128 stands for zero in the data rows.
Some points, one per row:
[127 139 138 138 154 197 141 190 181 175 112  91 183 133 140 171]
[132 141 143 139 130 118 126 143 132 105 120 137 120 138 122 105]
[102  67  67 123 134 105 138 121  72 153 154 155 129 106  81 151]
[ 99 140 137  84  90  64  72  76  45  76 127 174  53 113 122  73]
[139 155 155 108 123 165 127 164 196 180  94 115 152 153 166 154]
[129 162 173 116 160 137 120 156 169  66 115 100 139 205 175  97]
[128  98  93 174 111 164 179 146 134 206 149 137 130  63  95 226]
[130 119 109 143 121 139 152 168 149 128 158 129 146 149  96 147]
[142 161 143 163 150 127  99 145 125 116 131 126 114 128 149 110]
[127 179 155 123 118 143 109 151 142 107 112 116 142 147 173 117]
[108 166 166 123 135 113  95 129 138 107  79 137 125 161 172  80]
[119 124 103 112 102  86  93  97  90  79 127 145 140 130 112  87]
[115 136 142  70 169 104 140 128 110  88 123 116 136 183 152  87]
[138 157 137 119 144 111 133 131 147 106 148 119 136 150 168 108]
[115  46  68 174 122 121 177 112  78 150 164 139  96  92  62 150]
[134 118 138 119 133 108 133 133 114 118 125 125 106 146 154  92]
[117  86  86 110  97 114 131  90  91 155 157 112 107  72 113 189]
[134 137 144 145 120 186 139 172 190 148 129  87 158 131 156 186]
[163 174 184 143 135 190 146 200 208 178  87 131 169 131 154 189]
[128 142 145 153 124 115 137 134 158 153 121 136 131 114 116 134]
[132  86 111 138 143 152 136 164 138 156 125 118 153 135  93 159]
[154 115  94 140 101 138 140 142 127 149 157 108 135 108 101 144]
[102 156 137  79 113  68 108 102  85  45 155 154 108 192 177  52]
[127 120 125 131 115 120 163 138 146 122 142 117 117  68  90 145]
[108  72  83 104 119  68 131  61  51  56 157 150  87 130  87  62]
[120 160 157  94  95  96  92  79 110  93 116 152 122 121 116 119]
[153  92 118 153 127 124 156 119 106 128 129 135 117 139 115 110]
[158 222 196  98 144 140  91 170 194 118 104  93 147 171 228 129]
Then 10 other points, each followed by its number:
[132  82  94 176 124 169 152 190 161 198 133 104 171 131  78 173] 0
[154 127 203  83 155 149 136 166 177 182 120 107 150 157 188 142] 1
[140 106 116 137 109 150 127 148 135 151 126 134 145 107 117 156] 2
[132 157 154 135 133 145  85 127 142 123  89 134 127 161 176  95] 3
[136  97 107 154 136 163 156 152 131 166 143 116 135  85 101 153] 4
[156 139 126 111 111 113 136  90 120 121 129 140 125  90  83 129] 5
[135  77  99 150 126 113 136 128 113 127 138 140 112 111 102 150] 6
[122 122 108 136 121 142 116 144 108 135 100 152 119 123 123 119] 7
[143 140 155 106 139 148 129 140 159 139 101 117 137 117 128 130] 8
[128 137 151 150 140 132 151 153 123 124 128 116 131 165 143 114] 9
Which of these numbered points is nearest to each point below, ignoring the 2 directions in which the first points spread most? Its number follows each.
[159 182 167 128 112 141 124 142 178 147 110 137 124 119 142 174] > 5
[114 177 182 106 147 130 100 103 143  92  73 157 129 180 170  76] > 3
[125 148 161  95 176 119  90 106 139 107 100 126 155 160 151  96] > 8
[153  58 116 159 140 165 146 174 148 193 128  98 150 113  89 172] > 0
[146 157 198  87 150 149 155 164 167 154 131 120 151 156 190 145] > 1
Now 10 new points, numbered from 0 again:
[128 190 190 100 160 149 123 164 165 111 140  99 157 181 190 106] 0
[120 162 139  95 132 111 103 105  94  93 130 112 119 152 165 108] 1
[132  88  92 127 148 118 148 118 123 152 142 126 140 121  64 150] 2
[140 139 130 136 146 175 131 165 175 185 119 133 163 128 137 162] 3
[124 190 177 112 122 125  97 148 182 148  55 133 151 120 171 136] 4
[150 117 141 147 137 130 128 156 106 120 131  99 137 127 133 131] 5
[122 168 150 136 111 156 115 148 165 178 135  96 144  82 110 218] 6
[137 123  94 165 120 191 134 146 141 202 126 111 155  88  92 207] 7
[ 91 141 110 115 120  39  85  69  37   4 145 162  78 146 134  16] 8
[117 112 107  96 128 126 108  81 100 113 136 116 110 128 114  62] 9
Which of these numbered points is nearest to each point below, ignoring the 2 directions in which the first points spread most? Its number follows each.
[104  87  87 143  92 118 146  97  85 139 133 184 105 105  83 102] > 3
[132 106 106 133 120 137 161 140 150 167 136 129 144 125 131 131] > 3
[118 117 126 120 147 137 105 113 125 104 114 139 114 146 151 114] > 3
[150 119 140  98 154 167 106 122 149 125 124 101 137 141 147 108] > 9
[138  95  82 143 126 132 169  87  97 130 157 136 101 109  63 145] > 2
